X =
array([[279, 365, 387, 395, 471, 364, 341, 507, 179, 288, 471, 385, 457,
        420, 236, 388],
       [394, 365, 343, 361, 366, 359, 399, 373, 394, 361, 387, 400, 357,
        351, 381, 375],
       [394, 402, 361, 361, 366, 377, 354, 336, 394, 372, 346, 342, 375,
        379, 339, 347],
       [340, 323, 361, 382, 366, 358, 399, 412, 332, 361, 410, 414, 351,
        351, 416, 413],
       [424, 451, 362, 345, 369, 388, 321, 295, 435, 385, 302, 300, 394,
        397, 293, 297],
       [440, 368, 356, 348, 293, 364, 399, 273, 510, 431, 295, 364, 298,
        334, 474, 347],
       [311, 282, 361, 402, 366, 351, 420, 451, 293, 349, 440, 454, 336,
        337, 454, 452],
       [420, 368, 361, 351, 313, 364, 398, 297, 473, 415, 319, 368, 319,
        346, 444, 359],
       [478, 371, 338, 332, 251, 364, 416, 212, 589, 469, 255, 355, 258,
        312, 530, 338],
       [489, 363, 150, 361, 366, 254, 544, 394, 476, 317, 508, 605, 355,
        317, 381, 415],
       [394, 365, 340, 361, 366, 353, 399, 373, 394, 361, 385, 399, 355,
        351, 379, 375],
       [376, 365, 362, 366, 366, 364, 381, 373, 371, 361, 377, 385, 361,
        357, 381, 375],
       [360, 366, 392, 361, 366, 371, 357, 370, 365, 370, 363, 345, 361,
        363, 378, 374],
       [578, 345,   1, 361, 364, 170, 673, 406, 546, 279, 603, 768, 348,
        278, 382, 447]])
The largest entry is 768
The entry just left of the largest entry -> 603
Report the entry just left of the smallest entry.
A: 345

a =
array([[  65,  -12,   52,   79,  115,   92,    6,  -42,   66,   25],
       [ -55,   53,   10, -200, -196, -245,   74,  225,    5,  -58],
       [ -55,   52,   16, -207, -200, -252,   75,  235,    7,  -66],
       [  81,  -24,   59,   98,  141,  110,   -5,  -60,   75,   22],
       [ -60,   62,   -3, -112, -146, -160,   57,  166,    1,  -18],
       [  35,   23,   31,   36,   43,   40,   25,   14,   34,   26],
       [ 240,  -75,  559, -837,  -57, -539,  320,  746, -126, -506],
       [ -26,   55,    1,  -34,  -65,  -61,   43,  104,    1,   14],
       [  34,   21,   30,   34,   41,   38,   25,   15,   31,   28]])
Counting starts at 1.
The entry at row 3, column 1: -55
Find the entry directly above 55.
-75
Find the bottom-left entry.
34
The entry in the top-left corner: 65
Find the entry in row 1 and column 3.
52
Find the entry just left of 30.
21
Find the entry directly below the smallest entry.
-34
Find the entry in the bottom-right corner.
28
Find the bottom entry of the column that holds the smallest entry.
34
The entry just left of the smallest entry is 559
Find the entry directly below 110.
-160
The entry just right of 15: 31
The entry directly above the smallest entry -> 36
Find the entry at row 1, column 2.
-12
The entry just left of -245 -> -196
The entry just right of the smallest entry: -57
The entry directly below the largest entry -> 104
Find the entry at row 2, column 1.
-55
The entry directly below 166 -> 14
Find the top-right entry.
25
The entry in row 3 and column 3 is 16
The entry at row 2, column 2: 53
Find the entry just right of 746.
-126
The entry just right of -539 -> 320
Find the bottom entry of the column that holds the largest entry.
15
Find the entry just right of -207.
-200
Find the entry directly above 235.
225

Read these off the grid that follows. Counting starts at 1.
1) Give the entry at row 1, column 2.
2) Give the entry in row 3 and column 3.
3) Give the entry in the bottom-right corner.
4) Give the entry just left of the largest entry.
5) Give the bottom entry of the column that holds the smallest entry.
6) Give the entry in row 2 and column 3.
7) Give the entry at the centre.
8) Give the entry in row 1 and column 3.
5514,4380,3135,7270,3917,5844,4278,3323,2117
4107,5740,7548,1588,6412,3633,5886,7274,9048
4127,5721,7485,1670,6376,3664,5864,7217,8949
1) 4380
2) 7485
3) 8949
4) 7274
5) 1670
6) 7548
7) 6412
8) 3135

-154.10	168.57	-172.49	32.83	182.39	186.28	179.23	-180.91	-178.36
213.34	20.93	120.69	-128.29	108.65	-0.51	-141.37	-101.28	-14.98
-46.17	115.38	137.56	177.51	-94.36	231.61	117.12	203.76	-93.95
92.81	6.96	-46.23	-139.52	-132.19	23.41	-161.07	-58.95	39.20
117.08	-87.31	21.21	58.13	188.05	-178.66	73.97	-174.24	-110.85
-141.75	8.05	134.27	-27.10	-175.78	196.63	62.77	-65.04	-93.43
119.97	183.31	-58.76	46.02	-81.49	95.80	-177.12	164.34	65.11
Counting starts at 1.
Find the entry at the centre.
-132.19
The entry in row 2 and column 1 -> 213.34
Find the entry in row 1 and column 3.
-172.49
The bottom entry of the column that holds the largest entry: 95.80
The entry directly above -87.31 -> 6.96
The entry in row 2 and column 3 is 120.69
Find the entry directly above -161.07.
117.12
Find the bottom-right entry.
65.11
Find the bottom-left entry.
119.97
The entry in row 3 and column 2: 115.38
Find the entry at row 2, column 2.
20.93
Find the entry just right of 137.56.
177.51
Find the entry just right of 117.08.
-87.31
Find the entry in row 1 and column 2.
168.57
Find the entry in row 1 and column 1.
-154.10
Find the entry directly above the largest entry.
-0.51
The entry just left of 6.96 is 92.81
Find the entry directly below -101.28.
203.76
Find the entry at row 3, column 1.
-46.17
The entry just right of the centre entry: 23.41
Find the entry just right of -172.49.
32.83
Find the entry directly below -58.95.
-174.24
The top-right entry: -178.36
Find the largest entry.
231.61
Find the entry just left of the largest entry.
-94.36
Find the top entry of the column that holds the smallest entry.
-180.91
The entry directly above -94.36 is 108.65
Find the entry directly below 8.05.
183.31
The entry directly below 32.83: -128.29
The entry just right of 182.39: 186.28
